[ 32  80 -15 -53 -88 -37  40  87 -16 -52  84 -65  73  36 -85  85 -57  16
  76  11 -60 -21] = bosi
[-51  80 -16 -53 -52 -37  40 -52 -16 -52 -52 -65  80  36 -85  85 -57 -52
  76  11 -60 -16] = memi
[-59  42  73  67  85  85 -59   6 -59 -11 -29 -59 -31 -79 -35  33  38  37
  31 -73 -76  52] = Sesul
howmany memi: [-16] | 3
howmany memi: [-52] | 5
diff memi: [-51  80 -16 -53 -52 -37  40 -52 -15 -52 -52 -65  80  36 -85  85 -57 -52
  76  11 -60 -16] | 9, [-16]
diff memi: [-51  80 -16 -53 -52 -37  40 -52 -16 -52 -52 -66  80  36 -85  85 -57 -52
  76  11 -60 -16] | 12, [-65]
howmany Sesul: [-59] | 4

[41 30  7 -4]  Tamu
[-72 -41 -52 -22]  bezo
[-12 -18   9  46]  voso
[ -2   8 -14  32]  mago
[ 31   4 -17   8]  turo
[ -3 -33  -9 -74]  sof
[ 33 -47 -48 -48]  vir
[-25 -16  15 -14]  Gapu
[  2  18 -14  -1]  ponoz
[ 30  21  -7 -16]  reso
[ 35  19   3 -12]  bodet
Table of tags by key:
[-3] -> j_388
[-12] -> j_584
[-4] -> j_265
[32] -> j_299
[41] -> j_629
[-15] -> j_662
[-13] -> j_120
[-14] -> j_903
[0] -> j_73
[-1] -> j_559
key Tamu 4:  | j_265
find: [ 31   4 -17   8] | turo
diff Gapu: [-25 -16  15 -15] | 4, [-14]
howmany vir: [-48] | 2
diff Tamu: [40 30  7 -4] | 1, [41]

[-27 -19  28  43   1  25] = silad
[65 -7  2 10  4  8] = dedit
[-44   1  24  13  17 -15] = bozu
[-2 -2 -3 -3 -2 -2] = Fugez
[ 68  92  30 -44   2 -70] = gapa
[-47 -55  -3  50  12  51] = fudof
[ 14  -2 -32 -13  19   9] = Duno
[ -3 -55 -47  50   4   8] = podi
[-12 -30 -13   7  -6  37] = rap
[ 44  51  46 -32 -44 -13] = febe
Table of tags by key:
[-55] -> j_757
[-30] -> j_878
[-43] -> j_47
[50] -> j_298
[51] -> j_357
[-44] -> j_832
key febe 2:  | j_357
back: [-13 -32] | Duno
back: [  2 -44] | gapa
diff rap: [-12 -30 -12   7  -6  37] | 3, [-13]
back: [-44  30  92  68] | gapa
find: [-47 -55  -3  50] | fudof

[ 41  36  57   9 -45   7 -18  45   0 -18 -32 -23 -40 -42 -53  25] : gok
[-23 -43 -42 -53  25  -5 -14  15  13 -20 -23 -39  34 -30  -9  20] : tezog
[  2  14  87  45  13  -5 -14  15  13 -20  45 -39  34 -30  -9 -26] : tul
tags:
[-23] -> j_211
[45] -> j_275
[-53] -> j_479
[-52] -> j_397
[-24] -> j_425
[9] -> j_113
[8] -> j_244
key tezog 4:  | j_479
find: [ 13 -20  45 -39] | tul
back: [-45   9  57  36  41] | gok
find: [-32 -23 -40] | gok
back: [ 25 -53 -42 -40 -23] | gok
howmany tul: [13] | 2

[-20 -26  12  -2 -15   5  -8] -> nuz
[ 36  39  51  40  17 -52 -24] -> Nopir
[ 36  24 -43 -15  29  -4  19] -> guf
[-10 -10  33   1  -4  33  -6] -> kika
[ 48 -26  15  29  51  34 -17] -> bil
[-12 -17  15  37  72  -5   2] -> Mubaz
[-44 -21 -60 -15 -11  41  20] -> fev
[-27  26 -21 -22 -30  16  17] -> gog
[ -8  -8  15  72  37 -15 -17] -> zeda
[ -8 -25  28  10  -7  -5 -13] -> sase
[-12 -17  15   1 -11   3  -4] -> zure
back: [72 37 15] | Mubaz
howmany kika: [33] | 2

[37 -4 -4 -4] : Dati
[-12  17   9 -43] : nonat
[ 54 -32   5  74] : Mitu
[ 29  10 -18  71] : mufiz
[ 48 -18  24  52] : demam
[28 29 28 28] : Guv
[-54  12 -35 -34] : reb
[ 12  13  23 -38] : Buke
howmany Dati: [-4] | 3
back: [ 9 17] | nonat
key -> tag
[-3] -> j_318
[-4] -> j_512
[28] -> j_302
[6] -> j_106
[5] -> j_845
key Mitu 3:  | j_845
howmany Guv: [29] | 1
howmany Guv: [28] | 3
diff reb: [-54  12 -35 -33] | 4, [-34]
find: [28 29 28] | Guv

[ 56  75  70  43  20  20 -59  14  69]  tuka
[-71 -65  14  66 -58  19   5 -24   6]  Lef
[-30 -11   5 -73  20  69  14  20 -59]  Fafaz
find: [ 20  69  14  20 -59] | Fafaz
diff Lef: [-71 -65  14  66 -58  20   5 -24   6] | 6, [19]
key -> tag
[6] -> j_491
[69] -> j_648
[5] -> j_607
[-23] -> j_459
[-24] -> j_270
[7] -> j_324
key Lef 9:  | j_491

[-53 -63 -23  -3   0] = guve
[ 92  55 -60  15  51] = rugu
[-1 -3 -5  1  3] = bukes
[-84 -41  63 -21 -35] = lasin
[  1 -19 -36   6  40] = zan
[  6  43  76 -14 -37] = Sop
[ 63 -22 -35   7  27] = Navos
[ 97  49 -57  17  51] = Nunav
[  1 -19 -36   6  18] = rim
find: [ 63 -21 -35] | lasin
howmany Navos: [-35] | 1

[ 26  26  -9 -28 -28 -28  14 -28  26  26] -> pogu
[  4   7 -18   4   1 -13 -22 -35 -25  14] -> kebo
[ 16   1 -32 -11  14 -25  19 -19 -14   6] -> fezom
[-19   0   0 -19  24   0 -19 -25   0 -19] -> kabot
[-14  26   8  15  29  22  55 -27  27   0] -> zabog
diff kebo: [  4   6 -18   4   1 -13 -22 -35 -25  14] | 2, [7]
diff pogu: [ 26  26  -9 -27 -28 -28  14 -28  26  26] | 4, [-28]
diff kebo: [  4   8 -18   4   1 -13 -22 -35 -25  14] | 2, [7]
howmany kabot: [0] | 4
howmany pogu: [25] | 0
find: [-19   0   0 -19  24   0 -19 -25   0 -19] | kabot

[ 20 -23   1  18   8  -1   7]  zedov
[ 26 -11  11  76 -10  68   1]  Tuzus
[-54  44 -16   6 -58  57 -41]  Miz
[ 18   8   0   7  29  33 -55]  Miruz
[-54  44 -16   6 -58  57   2]  Tasob
[ 48 -15 -45 -11  61 -16 -20]  tafo
find: [-54  44 -16   6 -58  57 -41] | Miz
find: [ 48 -15] | tafo
tags:
[-20] -> j_341
[7] -> j_754
[6] -> j_844
[-19] -> j_796
key zedov 7:  | j_754
find: [  8   0   7  29  33 -55] | Miruz
find: [ 18   8   0   7  29  33 -55] | Miruz
back: [ 7 -1  8 18] | zedov

[ 43   7 -49   1  17 -48 -18 -11 -10 -47 -12  -9  27  26  49  23 -62  23
  -8 -41 -20  22  -9  -6   7  24   0  -5 -22 -44   4] -> zez
[ -4   2 -48 -49  20  60  25 -28  33  53  -9   9 -36  32  48 -22  75  21
  -1 -37  35 -29  46 -35  -6  -9 -24   5  21  49   0] -> Dur
[ -4 -12 -10 -25 -35   7  -3  34 -34 -35  10  -7 -16 -80 -75   4 -57 -62
 -29  52  -9 -32  48  26  -4 -18  42  17  19  -8  17] -> vodum
[-84 -25  66  -2   9  55  27 -30  41  61  -7  19 -34  41  47 -21  85  27
  13 -38  41 -26  37 -32  -3 -11 -28  -2  15  52  -4] -> savi
[-85 -30  71  -2   7  56  27 -30  41  66  -1  19 -38  41  40 -25  92  27
  20 -37  41 -18  31 -33  -6 -19 -28  -4  16  58  -7] -> ked
[-79 -24  71 -12   0  62  21 -27  34  65  -3  11 -41  35  41 -27  92  22
   2 -25  39 -31  48 -31  -7 -28 -28  12  27  58  -3] -> murok
[-79 -24  71 -12   0  62  21 -27  34  65  -3  11 -41  35  41 -27  92  22
   2 -25  39 -31  48 -31  -7 -28 -28  12  27  58  -1] -> zon
[ -7   7 -85  -2  56  71  -8  11  -4  17  30   9 -37   7 -52 -26  21   5
  20  38  -1  21  -5  13 -42 -42   4   7  24  26  -7] -> fum
[-52   4  43  -8  17  51  25 -24  25  36 -12   2 -20  27  48 -11  52  19
  -8 -40  26 -24  39 -35  -8   3 -15   1  15  34   5] -> maris
[-85  -7  71  -2   7  56  27 -30  41  66  -1  19 -38  41  40 -25  92  27
  20 -37  41 -18  31 -33  -6 -19 -28  -4  16  58  -7] -> vaz
[ 70  -7 -47   1 -21 -48  17  34 -33 -46 -11  -2  27 -78 -43  23 -62 -61
 -26  51  17 -31 -43  26  27  24  18  17 -22 -43   7] -> bina
[ 37   6  -3 -24 -13  22  24  22 -24 -20  13  -4   2 -48 -49  21 -35 -30
 -28  17   2 -16  26 -26 -19  -2  42   6  12  -2  17] -> nuv
howmany bina: [-43] | 3
back: [ 56   7  -2  71  -7 -85] | vaz
find: [ -4   2 -48 -49  21] | nuv
diff ked: [-85 -30  71  -2   6  56  27 -30  41  66  -1  19 -38  41  40 -25  92  27
  20 -37  41 -18  31 -33  -6 -19 -28  -4  16  58  -7] | 5, [7]
howmany vodum: [26] | 1

[  6   2 -14  17   9]  bapop
[-10   1   5   7   4]  gez
[-39 -55  16  46   6]  dev
[-19 -83  -6 -73 -44]  pokez
[  6  -6 -21  -8  12]  zefaz
[-82 -68 -39  23  -3]  gef
[-25  -6 -13 -31 -16]  Bamat
[-13  25  28  21   3]  luv
[-17 -72 -45 -64 -42]  zeni
[  8 -52  40  49  -4]  gikev
[43 29 62 43 16]  difu
[13 25  0  6  2]  vita
diff gez: [-10   1   5   7   3] | 5, [4]
diff dev: [-39 -54  16  46   6] | 2, [-55]

[-21  11 -46  12 -55  16] = Pof
[-82  17  87  12  11 -31] = tilom
[-82  17  17  17 -31 -31] = Ferin
[-33 -46  11  27  13  10] = fuv
[ 21 -48  87  11  13 -31] = Papif
Table of tags by key:
[14] -> j_286
[10] -> j_118
[87] -> j_638
[-48] -> j_303
[11] -> j_305
[88] -> j_800
[13] -> j_364
[-49] -> j_631
key Papif 3:  | j_638
howmany Ferin: [17] | 3
find: [ 17  17 -31 -31] | Ferin
find: [-33 -46  11  27  13  10] | fuv

[  3 -10   4   8 -18   8   8   4  -9] : vali
[-26  -9  -6  19   9  -8   8 -17  31] : veta
[  0 -10  -1   7 -16   8   9  32   7] : rup
[ 17 -24  19   7   7  31   4   8   7] : zuk
[-17  -3   0  -6  -3   8   0 -15  -6] : bif
[ -6 -13  15  -9  19  -5 -15  12  17] : roko
[ 50  41 -28  -1 -71  28   5 -28  -1] : gunos
howmany zuk: [32] | 0
howmany vali: [7] | 0
back: [  8   4 -10   3] | vali
back: [ 7  8  4 31] | zuk

[57 52 52 37] : nuza
[48 62 -7 62] : dep
[ 48  62 -53  26] : vug
[-72 -72 -72 -72] : fazu
[-14 -25 -86  26] : bim
[40 40 40 66] : lan
[-47 -56 -11 -51] : badeg
[38 96 11 49] : nus
key -> tag
[49] -> j_930
[62] -> j_862
[48] -> j_537
key dep 4:  | j_862
find: [57 52 52 37] | nuza
diff nuza: [56 52 52 37] | 1, [57]
howmany fazu: [-73] | 0
howmany lan: [40] | 3

